In the rows, 128 means zero.
Where one turn sends some rows of the set: a few examples, then the rows asked
z696: [193 113 108 134 114 105 107 103 128 109 134 116 115 129 111 156 104 146
 124 122 134 125]
z378: [154  93 139 128 109 122  95 143 123 127 135 121 103  83 107 147 105 131
 127 128 115 156]
z946: [141 126 142 140 108 108 107 135 125 126 122 129 118  99  93 126 107 135
  88 120 118 138]
z225: [153 128 117 125 121 120 122 112 136 142 165 117 129 154 117 127 126 122
 148 131 141 131]
z889: [164 111 119 155  98 142 124 114 143  87 163 117 101 113 108 125  97 137
 114 126 125 131]
z775: [138  98 119 135 110 127  98 112 133 121 131 120 114 135  99 132  96 111
  77 128 137 121]
z201: [169 115 118 136 132  91  94 113 130 121 166 131 102 109 111 141 121 103
 139 135 136 130]
z814: [129 121  99 129 122 127 115 108 145 108 153 112 129 121 113 112 102 107
  96 128 151 143]
z455: [142 105 116 116 126 108  97 116 138 109 147 126 120 137 114 133  94  92
 110 126 151 127]
z217: [145 103 120 140 107 127 107 105 136 118 136 127 115 164 111 153 117 145
 115 137 137 116]
z940: [161 113 129 131 111 124 109 113 129 153 150 120 118 164 107 142 123 126
 132 132 130 116]
z457: [162 107  93 133 111 139 103 104 153 128 153 113 122 133 108 133 112 102
  89 123 136 132]
z114: [188 123 100 130 122 102 115 102 133 102 145 114 121 123 118 146 105 144
 134 122 142 135]
z669: [143 103 128  96 107 121 112 109 123 151 126 122  95  96 112 127 119 130
 122 128 138 155]
z758: [137 123 103 134 119 126 124 103 146 105 157 121 128 153 123 135 122 142
 132 136 150 135]
z993: [156 108 116 130 111 133 109 136 136 125 152 112 114  74 114 133 115 133
 131 127 120 173]
z418: [139 143 123 140 112 115 122 129 137 121 138 121 130  89 102 111 115 134
  97 119 126 154]
z818: [147 107 121  99 105 128 115 105 128 154 130 118  98  92 113 124 125 131
 119 127 136 159]
z335: [163 114 128 121 114 116 112 122 145 100 177 113 117 123 138 127  99 141
 115 112 121 142]
z972: [139 115 108 129 104 117  96 120 137 127 156 120  98 117 118 172 129 103
 137 122 121 164]
z110: [105 116 124 139  98 120 115 120 127 118 132 116 101 105 103 150 125 123
 114 131 116 165]
z474: [147  99 125 133 122 117  98 133 121 117 156 117  98  78 115 138 108 127
 143 137 131 161]
z799: [132 125 123 128 111 119 109 123 134 102 134 134 126 158 116 147 101 139
 128 123 153 129]
z598: [163  93 118 146 108 137  96 127 126 134 152 113  94  80 107 146 117 135
 123 135 116 156]
z24: [140 142 118 153  99 148 126 119 127 140 143 117 126 142  93 123 113 138
 117 125 142 131]
z514: [155 107 134 146 105 125 117 121 132  78 157 124  98 116 109 128  86 131
 122 128 131 124]
z400: [151 128 101 143  98 147 117 112 149 118 141 123 130 154 111 146 117 148
 110 121 141 135]
z529: [168 126 107 142 111 114 126 102 127 105 128 106 125 115 108 133 104 166
 105 124 134 136]
z407: [156 113 112 120 100 137 101 108 117 146 134 128  80  92 100 139 112 119
 130 125 155 149]
z578: [185 112 106 149 118 113  95 106 138 137 166 123 101 109 104 145 132 110
 120 133 124 129]
z927: [143 131 118 128 122 110 116 121 130 167 169 114 115 116 123 142 109 122
 142 128 151 146]
z770: [131 119 142 135 107 117 135 129 129 147 124 128 113 110  90 136  98 115
 141 140 140 132]
z314: [143 126 120 147  99 139 145 119 143 157 134 116 120 104  90 129 113 121
 131 138 133 141]
z338: [126 138 136 142 108 125 120 128 115 128 135 126 122 146  95 125 101 132
 131 127 152 125]
z186: [107 117 119 142  98 125 117 119 130 120 134 115 103 104 103 149 127 124
 113 131 115 167]
z46: [159 123 120 136 117  99 121 108 119  98 123 111 121 118 109 136  94 163
 112 125 140 132]
z189: [154 115 127 137 109 119 104 121 127 182 155 115 105 125 113 157 109 128
 122 128 136 132]
z333: [152 119 110 116 104 133 104 109 118 142 138 128  83  89 104 135 111 117
 137 125 160 154]
z899: [172 101 135 126 105 121 103 123 141 110 165 115 108 131 129 138  98 145
 102 113 111 131]
z414: [141 112 109 131 102 119  94 119 136 130 153 120  95 119 115 175 130 104
 133 122 118 162]

z474 -> z993
z225 -> z24
z669 -> z333
Now these:
z217 -> z799
z889 -> z899
z189 -> z770
z114 -> z529
z418 -> z578
z814 -> z457
z186 -> z414

